The rows of R fall into 3 groups, and each row is roughly a mix of its group's hidden directions.
R (97 x 10):
-35 0 -37 -20 11 34 -4 -3 -2 41
42 6 43 23 -34 -12 3 -18 -1 -14
-16 -20 0 27 -39 -21 -48 9 -10 12
21 -17 -28 -36 -19 1 -8 -51 2 -13
1 41 16 -2 -34 49 -7 5 -11 11
37 29 46 23 -23 8 -5 22 5 -3
0 5 -7 20 -34 19 -58 5 -13 -19
-15 27 28 11 36 36 6 36 10 8
-26 -5 -12 -8 -15 38 -36 -44 12 0
-4 -5 10 -12 -16 38 -38 0 22 -45
-8 24 16 -27 -12 50 -9 22 -33 -1
-10 -15 -12 7 30 2 -14 45 19 44
-11 -5 -42 17 -3 -21 36 -7 -18 41
-13 4 18 -11 26 16 -22 62 5 -7
-5 -18 -33 16 22 -42 30 1 -4 32
-7 -11 33 35 32 -12 24 42 2 5
28 -22 -7 -46 -10 26 -2 -41 2 -5
-7 12 -2 26 57 -5 0 28 23 -23
5 20 -9 28 1 -34 24 -28 18 43
31 -20 -46 -15 6 -13 5 -36 -12 -23
32 4 -17 -30 5 -12 41 -41 9 9
3 15 33 -22 -13 37 -27 12 -5 -41
3 6 24 -20 -6 28 -16 37 -21 -45
-31 23 30 38 16 -8 15 40 -5 -4
-3 17 -1 0 40 26 18 45 24 21
11 23 15 -4 -25 25 19 25 -52 12
30 -56 -16 -13 5 9 -4 -34 8 12
0 -21 -40 6 -36 -19 -44 -15 -4 5
1 13 30 -22 -4 41 -31 26 0 -33
-7 21 40 11 32 7 18 47 8 -4
-2 7 10 19 -53 -5 -49 13 -7 -1
-36 -17 -12 3 58 0 18 14 9 17
-12 -24 -22 26 -24 -18 -41 16 4 35
20 30 28 -3 30 37 -3 21 15 30
-11 8 12 -7 32 10 0 60 20 23
6 -16 -4 -29 44 -17 36 9 17 30
-2 -24 1 -27 18 -20 -35 42 9 29
-18 -28 -19 13 14 -15 -15 45 15 38
14 14 28 11 -5 -33 -6 -38 31 -33
3 -14 -6 -20 -41 34 -3 -33 -34 16
2 12 -1 7 9 -25 24 -37 -2 56
-1 42 27 -17 -20 31 0 17 -32 -21
12 -2 9 4 -48 34 -14 4 -11 -44
-1 -45 -14 0 12 -29 -11 -13 21 -45
32 12 5 -10 -5 -38 42 28 -26 -6
7 -20 -9 -20 -47 17 0 -36 -31 17
16 17 -1 5 -68 -13 -17 -14 -5 -13
25 -26 -23 -21 -39 -9 7 -36 -26 11
-2 43 32 13 18 37 27 20 11 3
34 -34 -38 -18 -19 -17 -3 -32 -8 10
-14 -10 -14 -4 23 51 -18 -38 2 -23
1 18 8 -23 27 -5 63 -10 14 4
-13 30 16 22 41 -4 4 45 16 -13
8 14 11 -31 48 10 45 0 12 3
-1 15 -5 17 47 -21 -9 31 38 -14
24 -6 -9 -25 -45 -5 20 -18 -42 10
9 -1 1 18 -31 -12 -1 -62 24 0
8 -18 -25 -24 -37 8 -10 -50 -15 2
7 24 29 21 27 36 38 22 9 6
21 -11 -25 -24 29 32 -32 -14 33 2
-11 -20 0 -24 48 -27 -1 29 -9 -30
-12 -11 -2 -19 -1 12 -17 22 -7 -66
15 -9 7 7 -1 -45 31 -41 -21 21
-15 -16 -5 -22 15 7 -16 33 -6 -57
-9 -36 -13 -11 -30 -48 -16 -23 -15 -11
0 20 12 27 33 -19 23 50 -6 -8
21 -26 -38 -4 -29 -21 -25 -39 -7 6
18 -14 -15 -40 -35 18 -11 -43 -8 7
-17 -27 -30 14 5 10 -47 32 -8 -19
-19 -25 -27 23 13 13 -36 45 0 -2
-18 -13 12 0 43 25 -36 38 -8 -11
8 8 3 19 -6 -40 17 -55 16 18
-31 39 18 31 16 -15 11 35 -3 -18
-17 -9 -22 -13 -26 -36 16 -45 -9 -23
6 9 2 16 24 -57 26 -23 9 22
-8 -13 10 -27 50 -3 -7 41 12 24
2 34 26 -14 -15 51 -15 4 -7 29
-1 -17 32 3 -37 -25 39 -2 -32 9
29 6 -32 -23 32 31 -30 5 23 3
25 7 33 16 -30 -3 -17 -29 26 -34
-8 12 8 23 56 -1 1 31 25 -20
4 25 45 -18 34 12 33 19 10 11
11 -2 17 -25 26 6 -46 29 8 34
-20 11 21 29 43 -19 9 26 25 -23
2 9 24 -11 58 23 26 16 10 17
31 26 -15 -11 -11 -46 24 28 -18 -3
-6 -12 -12 21 -34 2 -61 6 -14 -9
6 11 32 -19 -14 36 -26 19 -7 -43
4 18 35 -14 31 22 -5 50 11 11
-12 -19 10 48 -41 -5 -28 3 -20 -9
-26 35 37 1 8 29 -22 20 -8 -29
6 42 17 22 -23 -9 -4 -38 36 -8
12 -13 -7 -23 -48 19 2 -26 -35 22
6 16 -6 19 -14 -31 32 -42 -7 35
-19 -17 -28 -16 31 5 14 21 -24 46
21 -5 -30 -37 -22 4 -34 -28 24 15
39 -4 -32 -44 -23 -6 -15 -22 8 10

Here is one row of each group, with its name. Which group are the others in?
-20 -16 -39 -1 33 -3 9 46 -5 20 => Y
-20 12 11 0 59 23 3 14 13 31 => A
43 -8 -27 -17 31 1 -21 20 31 17 => M

9 23 14 -34 30 -1 50 10 19 10 => A
-29 -7 1 6 17 56 -28 -26 11 -7 => M
1 -3 -6 13 16 -31 7 -43 30 41 => Y
-3 -3 -21 18 15 -19 13 -19 22 60 => Y
-27 -10 8 37 35 -29 -2 4 34 -21 => M
12 -18 -22 -23 38 -1 -26 3 15 46 => A
-23 -25 8 -1 -3 44 -34 -29 23 16 => M
37 10 45 12 -39 6 -3 -24 -8 -7 => Y
-3 -40 -9 -16 40 7 -11 14 3 45 => Y
